Each run below is a few steps of one of 6 hidden systems, one row a step.
B, trace 1 (10 x 20):
[[ -1  34 -16  11 -24  21  20  42  18 -32 -32  -3 -23  -8  -7  22 -21  40
   10  12]
 [ 27   1 -36  -3   3 -19  20 -61 -26  10  11  11 -34  14  20 -15   6   8
   36 -14]
 [-14 -16   6 -29 -25 -16   9   3  28   3  22 -33  48  15 -13  13   3 -45
   15  -7]
 [  5  15   8  34   5 -11   1   6 -14 -27 -17 -27  -3 -13 -40   1   4  30
  -54  46]
 [-12 -23  -3 -26  32  -4 -27 -13 -32  -4  23  42 -25  11  20 -40 -18  -3
  -13 -11]
 [ -1   4  23   8   3  25 -22   9  41  31 -17  22  60  -1  11  32   2  -6
    4 -23]
 [ 15   3  22  36   9  16  32  39 -16  10 -13 -25 -55 -13  -1   7  22  13
    3  13]
 [ -3  13 -37 -34 -28  -9  14  -2  -2 -35   4  24 -21  10  15 -22 -35  12
   43 -33]
 [ 16  11 -17   9 -12 -20   9 -59  18  26  -8 -15  45  -8 -15  22  33 -16
   12  -1]
 [-21 -23  16 -12  -1 -11  11  38 -13 -11  23 -44 -28   5 -28   0   8 -27
  -31  41]]
L, trace 2, 10 rows:
[[  7  42   6  41  -4 -23   0 -10  20   2 -48 -16  -6 -11 -32  20  26  13
  -25  13]
 [-13 -14 -12 -17  27 -31  34 -18 -20 -15   3   8 -53  18  32 -22 -14 -33
   -8   0]
 [ 12   3  15 -27 -23  24  25 -30   5  13  43   4  42 -10 -42 -16  -8 -14
  -11  -6]
 [  6 -27   3  16   5  10 -39  47 -16  38  14  -4 -32  -1 -22  14  39   6
   -8  16]
 [ -8 -15 -38 -25 -11  -2 -11  24 -10 -50   3  18   3   9  22  -9 -43  32
   21  -2]
 [ 13  18  22  29  17  27 -16 -40  12  18 -19   7  58 -20  19  14   6  26
    9  -7]
 [-21  15  33  11   3 -23   8  38  26   3 -28 -37 -36  32  20  20   9 -27
   17  -9]
 [ 11  22 -31   0 -22 -37  42 -28  -5 -39 -19  16  -3 -12 -32 -25 -16   1
  -24  -6]
 [  5 -26  10  -8  34  12   8 -39 -20  50  28  12  -7 -15   5  -7  30 -39
  -12   4]
 [-20  -6   9 -40 -33  22 -10  48  16  -4  41 -20  -7  20 -38   7 -13 -12
    5  12]]
X, trace 3, 10 rows:
[[ 28 -15 -61   1 -12 -41  39 -14 -19 -30  -9  15 -20  20  11  -8 -18   8
   15  -8]
 [ -2 -32   8 -16  10  19  34 -22  -4  18  37 -11  40 -14 -12   9   5 -41
  -30  28]
 [-21  -1  40 -14  -1   8 -61  26  -4  12  27 -33 -22  35 -10  -2   7   5
   13   9]
 [ 20   9 -19  21  -8 -28 -23  -7   7 -29 -30  29  32  34  13  -3 -33  40
   -1 -25]
 [  6 -15  10  17  29  26  21   6   8  35 -21  40  32 -45  11  15  17 -22
  -25 -11]
 [-35  38  23 -23 -17  16   1  42  16  -7  -7 -21 -48 -25 -14  -4  10 -10
   29  -3]
 [ 18  29 -50   7 -10 -34  11 -54 -14 -32 -15  -2 -23  11  -5  -6 -10  35
    9  11]
 [ 31 -44 -11   1  16   8  53 -16 -10  38  31   8   6  16   9  11   7 -33
  -12   2]
 [-19  -5  58 -14 -18  14 -16  33  -3  -7  34 -53  14   5 -27 -12  -2  -6
   -1  10]
 [  3  -3 -17  14   8 -34 -67 -10 -19 -18 -16  16   3  19   9 -15  -1  40
    2  -8]]
A, trace 4 (10 x 20):
[[ -3 -27  13  -7  -5   4   8  39   8  -4  -8  13  46  -7  41  -5 -18  -9
   35 -46]
 [-33  17  31  17  14 -21 -18   9  20   2 -45 -18  11 -35   9  13  30 -24
  -12   0]
 [ -8  11 -36  -4   7 -44   9   1   3  -6 -29  25 -64  12  -7   2   9 -22
  -20  -1]
 [ 10  23 -10 -24 -10  22  46 -39  19   7  18  42   4   2 -28  -4 -28 -19
  -22  -6]
 [  8   4  41   3   4  35 -12 -21 -17  31  50 -34  -6   8 -35  -6  14   9
  -10  30]
 [ 21 -16 -21   9 -27 -10 -18  31 -26 -34  13 -29  -8  21  -5  -6 -12  54
   27  12]
 [ 12 -32 -21   9   5   8  -2   0  -5  -5 -14  22  60 -25  45   7  -8  19
   25 -20]
 [-44 -12  38  -7  24  -8 -20  29  16  12 -20 -15   6  -9  34   9  16 -46
    7  -9]
 [-14  43 -11  16  -4 -43  16  -6  23 -25 -52  -2 -34  12  -5  13  -1 -10
  -19   1]
 [ 34   3 -20   0   5   0  41 -37  -4  33   6  54 -21   5 -19 -11   2 -18
  -21 -19]]
L, trace 5, 10 rows:
[[  5  12 -20 -12  -4  10 -13 -12   2  42   0  44 -20 -41 -41   2  43 -12
  -12  -8]
 [-19  -8 -33 -42   6  32 -11   4   5   6  31  10 -43  23  12  29 -14  -4
   17  31]
 [ 17  18   4  14  -7  40   4 -26  -3 -22  14 -24  29   4 -10  11 -29  58
   -2  39]
 [ 21 -23  34  49  20 -19  -6  14 -27   9  -8 -40  -4  26  39  -6  14  19
   21 -10]
 [ -1 -12  -4  -7 -30 -51  22  26   8 -33 -17 -10  36   1   6 -17 -10 -19
   17 -42]
 [-12   7 -10   2  11 -23 -18 -23   9  22 -30  35  17 -46 -23   0  39 -29
  -30  -9]
 [-40  13   4 -47  16  18 -16  -2  20  13  16  24 -48  23  -1  10 -13 -37
  -11  12]
 [ 26  28  -1   3 -11  42  19 -19   2   0  21  11  -4  13 -39   4 -33  36
  -25  25]
 [ 31 -35  14  34  20  22  22  21 -39  20  14 -17 -23   3  29  -5  11  20
   15   7]
 [  1 -12  -3 -13 -38 -17  15  33  -6 -31   4 -29  29 -12   9 -15  -6  11
   53 -30]]
R, trace 6:
[[-35  25  38 -15   6 -14  -5 -18  37 -16 -21   3  36  12  16  -6 -25 -33
   -8 -27]
 [ 25  25  -2  35  17 -14  40 -23   1  21 -36  28 -34  -4 -12   5  16  -8
  -35  -7]
 [  1   4 -17 -38 -22   4  26  20 -17 -22  29  22 -50   9 -19 -31 -27  -1
   10 -15]
 [ 11  15   0 -14 -16  36   7 -42  -6   7  27  -8  38 -44 -26  -8  12  17
   19  10]
 [ 14 -41 -15   5   5  12 -14  32  -4  44  20 -15 -15  11   9  37  37  -6
   21  19]
 [-17  -1   4   6 -19 -20 -26  38  13 -50 -14 -36  33  22  12  12 -27  27
   17   8]
 [  3 -13  17  33  47 -23 -23 -44 -14   7 -23  12  30   5  33  -9   2   3
  -32  -1]
 [-21  10  27 -15   5 -18  18  25  25  15 -15  18 -37  25  -2  -6  -6 -55
  -15 -30]
 [ 13  49 -18   6 -23  -2  31 -21   0 -30 -27  18 -20 -30 -39 -18  -9  28
  -12  -5]
 [ 13 -30 -28 -31  12  35   8 -20 -32  23  47  32 -24 -14   3 -15   0  -2
    8   7]]
B, trace 7:
[[ -7 -16  16  30  41 -10 -47  12   2  25 -33  30   7   5  24  16  14  -2
  -32  -2]
 [ -2  -5  26  12  22  20  31  46  14  15 -23  26 -31  18  39  12 -17 -15
    0 -26]
 [ 23  49   9   7 -20  25  50 -10  22   3 -19  12 -19   5   4  -3 -19  18
   36 -36]
 [ 18  15 -11 -21 -38  -5  33 -23  -4  19  27 -18 -17 -14 -38 -16  28 -13
   40 -19]
 [-13 -15 -39 -34 -30 -10   1   3  -5 -25  25 -22  25 -27 -45   6   7  -7
   -6  34]
 [-13 -18 -22   1  31  -9 -37 -33 -21 -18  10 -11  13  -3   2  13  -4  16
  -35  58]
 [-12 -27  33  11  38  -4 -47   8  -2  11   7   2   8  52  39   5 -16  -4
  -15   1]
 [ 20  -1  44  46  10   3   6  40   8   6 -33  13  18  23  21   1 -14  19
   -9 -37]
 [ 10  21  22  12  -1   2  43  14 -10   2 -25  18 -35 -34   9 -32   6  -5
   16 -46]
 [-16  34 -26 -40 -35   6  18  -5  27   3  -4  21 -18 -34 -27   1  14 -21
   34 -25]]
R, trace 8 (10 x 20):
[[ -9  44  -8   3   9   7  49 -41  -5 -22 -19 -11 -40 -29  -7  -5  -7   3
  -14  28]
 [ 20   0 -27 -28  -9   7  -1 -39 -14  26  48  12 -38  38 -14  -5  -3   1
   26   0]
 [ 21 -21  -5  -8 -43   7  21  17   8   6  30 -21  61  -3 -34  11   2  -1
   12  -3]
 [  3 -36  16  33  18   5 -21  38 -30   3   1 -31   3 -23  -2   5  25  24
  -21  37]
 [-39   5  22 -14  10 -13 -72  23  10  -8 -10   2  -7  25  23  -4  -9   3
   18 -18]
 [  1  23 -10  19  12 -16   8 -29  33   1 -51  40  37  -9  19  17  -7  -8
  -11 -28]
 [  4  -4  -5   4  22   0  64   9  -9  -5 -10  19 -53   7  18  -4 -21 -20
  -27   5]
 [  1  43  16 -24 -27  12  19 -40  -7 -16  28 -19 -26   8 -27 -34 -20  13
   22  -4]
 [ 41 -25 -27  -1 -17   2  -1 -22 -17  44  30   9  18 -17 -28   1  38   2
   19 -10]
 [-18 -42 -10 -13 -16   5  -3  72   0 -14  14 -28  11 -16  -8  23   7  -7
    3  25]]
W, trace 9 (10 x 20):
[[ 14  12  23  18  -1 -17  32   9 -27 -11 -21   5 -22 -29   4 -50   4   7
    9 -45]
 [  2   6 -41 -29 -26 -27  16 -17 -12   5   7  22 -26 -32 -29 -23  28 -23
   22 -25]
 [-20   2 -42 -39 -26  -2   7   5  21  -5  17 -12 -13  -5 -40  31   8 -24
   -3  37]
 [ -9  -4   2  -3  16  14  -1 -15   4 -20  19 -30   4  41   1  25 -33  12
  -30  60]
 [ 20 -24  41  25  30  16 -16 -22 -10  25  19  -1  33  46  32  -1 -19  14
  -11  -3]
 [ 20 -20  40  35   4   4 -20  43 -11  25 -12   7  27 -19  12 -15  22  11
   12 -40]
 [-12   9 -17   2 -12 -26 -11  34 -14 -27 -41  15 -27 -43   7 -24  18  12
   23 -30]
 [-21  37 -49 -36 -15 -11  13 -30  25 -18 -19  32 -27 -16  -5   6  -9 -15
   19 -10]
 [  0  30  -9 -15 -11  20  46 -28  34   9   8  -7  -3  13 -28  34 -11 -24
  -18  32]
 [ 19 -19  31  19  12  12  37  -1 -24   1  33 -39  -4  33 -11  -1 -14   3
  -33  36]]
W, trace 10:
[[  6 -24 -22  34  29 -17   4  26 -38 -25 -32  10 -27 -25  19  -3   3  26
  -29  26]
 [-24   7  -1 -46  13  32 -15 -27   0   6  20  42 -11 -10  27 -22 -20  -9
   29 -26]
 [ 14  46   7  16 -33  18   2 -18  31  24 -11 -20  21 -17 -41  28  26  19
   15   4]
 [ 10 -21 -14  19   5 -24  55  24 -18 -24 -12 -39 -35  18  31  10  -4  -5
   15  20]
 [-15 -13  13 -34   2 -13  -3 -38 -10 -18  31   9  40   3   2 -40 -28 -25
  -13 -13]
 [  4   6  16  13  -2 -13 -43   3  19  52  -2  -3   0  17 -39  22  46 -15
  -16  -2]
 [  6 -23 -22  10 -10   2   5  74  -7 -27 -10   5 -18  20  13  14 -26  28
    4   6]
 [-12   6  -9  -6  32  14  -6 -50 -14 -24 -14  39  24 -39  21 -18 -21  13
  -25   9]
 [  0  35  33  -4   3  32   0 -17  27  58   5   1 -32   6  -1  15  27 -20
   32 -20]
 [ 25   6  -6  16 -44  -9  43  33  -8 -32   0 -41   6   3 -22  -4 -12  32
   20   0]]
A, trace 11, 10 rows:
[[ 31  -4 -45 -12 -21 -14  44 -34   4   2   3  39  21 -10 -29  -6  -3 -11
  -14 -14]
 [-13 -24  37 -22  19  34  -7  -4 -17  18  51  -9  18 -12 -21 -14   0 -23
  -36  25]
 [-10  21   9   6  -8  -3 -50   6 -13 -38   3 -32 -16  31  -5  -7 -21  53
    6  24]
 [ 36 -17 -40  22   1   4  -9  -6   4  15 -15  37  26  19  30  22  -3  34
   32 -24]
 [-16 -20  40  -2  11  20  26  53  18  21  -4  -6  18 -14  23  10   6 -41
    4 -18]
 [-23  45  14  16   0 -28  12  -3   0 -28 -44 -31 -37 -28  -6 -10  14   0
   -4   7]
 [ 20  -2 -57 -18  -9 -30  11 -39  -7  12   3  42 -25   7 -16 -11  13 -15
    6 -17]
 [ -7 -14  12 -35  -8  29  25  -5  13  10  44   3  36   7 -30   5 -20 -32
  -30  21]
 [ -1  12  40  28  19  15 -27 -15 -28 -14  13 -42 -11  17  -1  -9  -8  42
  -15  38]
 [ 30 -12 -27  12 -18 -16 -28  16 -10  -4  -4  22  -4  34  18  -6  -9  44
   47 -40]]
X, trace 12, 10 rows:
[[ 15 -22 -28  -9  35  27  10 -32  -8  11  15  55   3  14  22   8 -28   4
  -27  13]
 [ -2  15  50 -17 -13  55   5   7  25  34  31 -10  18   3  -8   6  -4  -9
   26 -16]
 [ 18  22   8  42 -16 -17 -33  10 -12 -15 -24 -31  -5  -2  -5  -3  17  58
   27  -3]
 [ 15 -36 -38  16  17 -36  39   8 -20 -15 -28  23   2 -13  46  -7  -3 -13
    7 -19]
 [-37   1  15 -35   0   4  25  -6  20   3  12 -22  15 -36 -19   5  12 -62
  -13  14]
 [-14  25   3  -6  -1 -13 -44  -8  -1   2  10 -21 -53  42 -28   9   6  13
   -7  30]
 [ 36  -6 -13  13   3   0  24 -11  -3 -10   2  38  12  49  14  -7 -48  23
  -19 -16]
 [  9 -11  44   7  11  43   7   6  -5  34  18  12  45 -41 -11 -13  14  -4
  -13 -12]
 [-14   8  -1  -7 -25  -6 -40  50  -5  -8 -11 -14 -31 -17  -5  -5  22  23
   47 -16]
 [  6  -1 -65   2  -4 -34  25 -24   3 -43 -33  10  15  -7  23  17 -17  12
    9   9]]

Which system made each of these runs?
trace 13 (2 x 20):
[[-31  18  16  -1  33 -26 -35 -18  -2 -10 -34  35 -17  -8  23 -23  -4 -14
  -23 -19]
 [ -3  35  -8 -17 -13  -3 -18  -4  42  28 -11  40 -22  37 -29  20  -4 -19
  -15 -16]]
 : A
trace 14, 2 rows:
[[ 25  -7 -37  12 -11 -19 -24   7 -14 -13  -3  37  -1  16 -33  -2 -12  37
  -38   9]
 [  1 -17  12 -16  16  63 -12  17   0  19  19  51  18  -7  11   1 -27  10
  -10  -5]]
 : A
trace 15, 2 rows:
[[-10  -5  19  -4  31 -31  12 -55 -12  22   8 -10 -15   4  16 -21  25 -48
   -7  -8]
 [  6  -6  13 -23 -41  -8 -13  42  17  21  28 -12   2  34 -42  -1   3 -16
   15 -26]]
 : W
trace 16, 2 rows:
[[  4  38  20   5   2  45  28  17  20   3 -20  47 -14  -4  -7  -5 -34   9
  -18 -18]
 [ 32  21   4  22   5  24  49 -25 -28  10   0  10 -31 -34 -21 -20  12  20
  -10   6]]
 : W
trace 17:
[[-13   8  33  30  29 -22 -35 -29  11  12 -33 -20  40  -3  19  12  21  -6
  -13   1]
 [  2   8  27   9  -9 -13   4  54  19   9 -23  10 -28  39  23  -2 -12 -11
   26 -50]]
 : W
trace 18:
[[  4 -21  12   8  -8   0  -7  34  33  30 -12  22  59   0 -14  27   8 -29
  -23 -22]
 [-37  19   2  -6  14   7 -14  48   6 -17 -36  30 -40 -36  -7   3   1  -2
  -28  11]]
 : L
trace 19 (2 x 20):
[[-23 -13 -10 -10  39  20   3 -16   3  -1  11  -7 -13  22  26  34 -18 -12
  -25  54]
 [ 14   9  35  17   8  12 -17 -10   7   3  14 -12   5  76  21   8 -39  28
    3   0]]
 : B
trace 20 (2 x 20):
[[-37   2   3 -31  35  -1 -22  -9  14 -10  -6  31 -22  27  45   0 -33 -24
    3  -7]
 [ 30  25  27  33  -5  11   4  -5  37  42 -20   9  17  43  -7  32   2   6
    0 -20]]
 : B
trace 21 (2 x 20):
[[-28  15   9 -28  -3  12  26  16  16 -19   6 -31 -42  27  32  12 -28 -16
   36   8]
 [ 32  24 -15  23 -14 -26   8 -73  -6  -5  -3 -22  24  21  -6   0   3  29
   20  -3]]
 : R
trace 22:
[[ -1  13   4  -1 -14   0  19 -18 -21  -4  13 -52 -16 -42 -27 -11  36   5
   19  23]
 [-26 -16 -44 -40 -18 -31 -41  10  -9 -31  15  -3  -9   5 -16  -2  -6   1
    6  20]]
 : B
trace 23, 2 rows:
[[-38  17 -22 -49 -11   8   7  -7  -4 -47   3  -3 -15 -28  14 -19 -28   1
   29   9]
 [ 14  16 -31  -4   4  -7  -9 -77  14  32  11  -3   3  19  -4  30  20  -3
   19  16]]
 : X
trace 24 (2 x 20):
[[  2 -44  20   2   3  25 -29  65  -4  11  20   2  15  31  17  11 -18  10
    3  -5]
 [  3  16  -3  23 -15   8 -10  39   6 -30 -43  21  29 -28   8  -2 -18  46
    8 -21]]
 : L
trace 25 (2 x 20):
[[  8 -22 -45  13  17 -26   9  -2 -13 -24 -12  19 -11  21   2  15 -21  10
  -51  36]
 [-17  -6  34 -33  25  50  16 -15   7  21  32  26  10   5  13  -9 -31 -29
  -16  -3]]
 : X
trace 26, 2 rows:
[[  5  18   6   4 -16   8 -57  -4   0  16   2  18  25 -25 -51 -10  25  28
  -15  -6]
 [ -7 -31 -17  -6  15  29 -18  54   7  19 -12  52   7 -21  20  24   3  -3
   -5  -9]]
 : R
trace 27 (2 x 20):
[[-12 -15  39 -15  23 -13   0   2  -3  25  19  16 -29  38   4 -24  -9 -48
  -25 -22]
 [ 11  24  24   7 -19  38   8  23  28   7  -9  35  38  -8 -32   7 -24  13
  -27 -19]]
 : B
trace 28:
[[ -2   1  39   9  10  -6  -1 -10 -13  -2  -9   3  34 -23  32 -38   2  -3
   25 -50]
 [-24   0   0  -3 -15 -42 -43  27  20  11 -21  -6   7  -7 -30  11  37 -27
   -8 -11]]
 : A
trace 29, 2 rows:
[[-15   8  -4 -13  -7  -1  37  35 -15 -10 -10  -9 -50 -56 -20 -14  27 -18
    3   6]
 [-15  20 -46 -39 -14  -8  15 -55  -7 -24  12   2 -13 -30 -14 -12   0  -5
   19  16]]
 : A
trace 30:
[[-43 -19 -27 -34  19 -20   0  12  -3 -22 -12   5 -26 -17  45   4  -1 -34
   21   3]
 [-18  42 -14  -9   1 -10  15 -64  32 -14 -15 -18   7  15  -4  28 -13 -12
   -6  28]]
 : R
trace 31:
[[ 36 -13 -29  30  -1 -22 -11 -41  -9   5   3  -7  42   9 -21  18  14  26
  -24  29]
 [-24 -46  36  -8  33  -5  -2  21 -30  -8  27 -27   4   6  26 -21  -9 -27
  -23  18]]
 : B
